[ 65.1 -32.8 -40.6 -35.4] -> remo
[ 39.2 -32.8 -40.7 -88.8] -> dok
[ 39.2  65.1 -40.7  26.4] -> Vama
[ 24.3 -40.7   7.6  14.3] -> Nikem
[ 65.1  28.0 -22.0  12.2] -> kom
both kom Vama: 	[65.1]
both Vama Nikem: 	[-40.7]
q: [ 65.1  28.0 -22.0  12.3]	kom
both kom remo: 	[65.1]
size: [ 39.2 -32.8]	2
both dok remo: 	[-32.8]

[ 30.9 -16.1  20.5   9.0  28.1  21.2  10.6]  met
[42.2 18.0 41.5 17.7 43.9  3.3  1.6]  Vunom
[ 78.0  24.0  62.7  18.1  67.4 -13.9   3.3]  sif
[ 38.7  55.5 -32.6 -54.7  -7.5 -46.9 -16.0]  Vada
[ 59.9  13.9  77.5  19.1 -33.6 -58.7 -28.2]  sota
[ 31.4  69.7  86.8 -32.7  84.3  36.1  14.6]  Mari
[ 41.2  19.4  43.9  -0.4  17.3 -17.1   1.3]  Buk
[ 25.8  32.9  39.7 -14.3  45.1   7.3   6.0]  rak
[-32.7  46.3  35.0 -64.9  39.9  37.1 -21.1]  Nekip
[78.1 55.6 70.3 -9.9 73.8  8.1 14.4]  Bove
size: [78.0 24.0 62.7]	3
after: [55.5]	[-32.6]
after: [30.9]	[-16.1]
size: [ 30.9 -16.1  20.5   9.0]	4
after: [78.0]	[24.0]
size: [ 25.8  32.9  39.7 -14.3  45.1]	5
both Mari Nekip: 	[-32.7]

[-14.3 -65.6 -55.6  -3.1  50.5 -13.3 -38.1 -23.1  -8.3 -11.1 -50.4 -33.7
  37.7   2.8  23.0 -44.8] = pebi
[ 43.8   4.7 -19.6  60.4  40.4  -1.4  -3.7  20.1  20.6   0.9  25.8 -20.0
  66.4  36.4  57.1 -28.1] = Zufi
[ 13.4  30.6  14.7   9.2 -16.9  11.0  49.2  15.7  -8.7 -26.4  -9.4  11.1
   5.6   3.8   3.3  57.0] = Bura
[ 18.5  -9.6  20.7 -12.3  23.7   2.9  -1.1  22.8  -1.5  23.8   3.9  15.1
 -17.0  19.0 -23.5  26.9] = torin
[-36.1   7.8 -16.0  -3.1 -40.9   7.3  23.5 -35.1  29.1 -12.5   4.1 -12.0
   4.5 -34.7   8.6  20.5] = mudi
[-25.3   9.5  33.4 -60.2 -34.7  -9.3 -13.0   2.0 -74.2 -21.6 -46.6  32.3
 -77.3 -22.4 -61.0 -10.6] = romes
[-26.2 -13.6  10.0 -51.8 -15.6  -5.9  -5.5  -5.7 -62.8 -25.3 -26.2  15.4
 -57.0 -26.2 -51.4   6.2] = lesi
[-45.7 -63.3 -52.9 -16.9  10.1  -7.6 -43.8 -49.8 -12.3  -3.0 -21.6 -39.8
 -19.0 -24.2 -20.5 -48.4] = Bodo
[-24.4 -13.8  10.4 -54.9  -5.9 -10.5  -9.4  -3.2 -39.2 -17.6 -64.6  21.6
 -25.6 -17.7 -23.8   0.5] = mapup
[-36.1   7.8 -16.0  -3.1 -40.9   7.3  23.5 -35.1  29.1 -12.5   4.1 -12.0
   4.5  48.6   8.6  20.5] = ruv
[-45.2   4.2 -33.8   2.9 -54.7  -2.4  -4.9  23.6 -60.3 -58.1 -18.0 -30.8
 -42.6 -39.2 -23.7 -46.0] = turop
size: [ 13.4  30.6  14.7   9.2 -16.9  11.0  49.2  15.7  -8.7 -26.4  -9.4  11.1
   5.6]	13
dup lesi: 	[-26.2]
after: [-25.6]	[-17.7]
size: [-26.2 -13.6  10.0 -51.8 -15.6  -5.9  -5.5  -5.7 -62.8]	9

[  7.3  -0.7   6.6  14.5  -8.3  -4.7  -2.9  -8.8 -25.8  -2.8 -29.9 -11.7
 -13.0  19.1  -1.3   5.8   6.5   8.2  15.4   9.0  -0.6  -6.4   5.3  -2.8
 -16.1  19.2  -1.3  28.7  13.4   5.7   9.3   0.2  -8.1 -21.9  -2.8  -4.6
   0.5  20.1   1.8  21.2  18.0  -7.0 -84.8  16.5  -2.5 -11.2   2.3   2.4
 -24.7  25.5  41.8 -12.9  -3.9] : Modov
[  6.6  -2.9  -9.9  -5.2   6.6   1.2   1.5  -1.8  -6.6 -30.7   3.6  -6.7
 -23.6  -9.2   0.0  19.6 -37.2  -8.9  21.0 -22.5  10.5   6.2  -0.2 -27.7
  -8.8 -34.9 -14.0  -3.8 -48.4  -6.3 -27.7 -27.7  -2.8 -15.8  17.4 -24.6
   7.6   0.7 -11.9  -6.1  11.0   3.9 -15.8 -19.5  -8.9 -13.8  -6.4 -16.5
  22.2   5.0  10.1   0.5  20.7] : Bet
[ 22.7 -10.2   7.0  13.4  -8.2  11.7  33.7  -4.8  -2.6  19.0  54.6  18.5
  20.9 -11.9   0.8  -3.5  27.0  -7.6  -4.7  11.4  -1.9  -4.4  21.1   7.1
  14.5   8.3   0.0   4.5  27.0   5.3 -43.0 -60.2  19.3  21.0 -31.4  -3.1
  -6.9 -24.3 -14.0 -53.6  -2.6   0.1  15.9 -33.9  19.3  -6.2 -13.3   1.1
 -32.2 -41.9  -1.0  -3.8 -13.5] : Mener
[ 17.0   4.9  28.7 -66.1  31.0   4.0   9.4 -14.1  16.0 -27.0  40.0  15.9
 -14.2 -12.9  -2.6   0.5 -29.7  -5.9 -13.8  -6.3   0.4  10.7   5.2  -0.6
 -25.4 -28.8 -15.8  12.8   5.2  -1.4  -9.5  60.4  16.4 -37.2   3.9   8.8
 -12.8   0.0  12.0 -29.7 -10.1   1.9 -44.8  19.4 -24.2   4.0 -13.2 -15.5
  -4.9  19.5  26.4 -12.7  28.4] : nopob
[ -0.9   0.6 -15.6 -13.0   8.9  19.4  10.0  14.4   8.7   6.5  12.4 -20.0
  29.7  12.2  -2.5 -14.6 -40.5   3.2  20.9  35.4 -10.2   9.9  -1.9  10.0
  29.3  17.9  -4.5 -15.5   3.3 -23.2  21.8  43.7   1.1 -33.8   3.9  51.6
 -21.4 -12.2  -9.1 -59.7  -6.9  -7.1  33.7   0.9  -2.2  -5.0  -5.3   4.8
  14.6 -60.7  13.4 -30.2  -0.6] : Bon
[ 16.5   2.4  25.8 -22.5  -5.1   4.0  28.5 -16.4  -7.2   2.3  33.5  10.5
  14.9  21.4   3.9   8.1 -30.6 -13.5  -1.0  -0.4   4.9  11.9   0.4   5.0
  15.7   8.4  -9.5   9.8 -51.3 -15.4  -2.8  17.5  10.7  15.8  -4.5   9.9
  11.0  -4.0 -16.1 -16.3 -10.8  -1.8  22.3 -30.8  -0.7 -24.6  13.5   1.5
 -40.3  45.8  42.7 -36.1  -2.2] : pami
q: [  7.2  -0.8   6.5  14.5  -8.3  -4.6  -2.9  -8.9 -25.8  -3.0 -29.9 -11.6
 -12.8  19.0  -1.3   5.7   6.6   8.2  15.5   8.9  -0.6  -6.4   5.3  -3.0
 -16.2  19.1  -1.4  28.7  13.4   5.6   9.2   0.3  -7.9 -21.8  -2.8  -4.4
   0.5  20.2   1.9  21.3  18.1  -7.0 -85.0  16.6  -2.5 -11.3   2.4   2.6
 -24.7  25.6  41.9 -12.8  -3.9]	Modov
dup Bon: 	[10.0]
after: [0.6]	[-15.6]
q: [ -0.9   0.6 -15.6 -13.0   8.9  19.4  10.0  14.4   8.7   6.5  12.4 -20.0
  29.7  12.2  -2.5 -14.6 -40.5   3.2  20.9  35.4 -10.2   9.9  -1.9  10.0
  29.3  17.9  -4.5 -15.5   3.3 -23.2  21.8  43.7   1.1 -33.8   3.9  51.6
 -21.4 -12.2  -9.1 -59.7  -6.9  -7.1  33.7   0.9  -2.2  -5.0  -5.3   4.8
  14.6 -60.7  13.4 -30.2  -0.6]	Bon
both Bet Bon: 	[3.9]

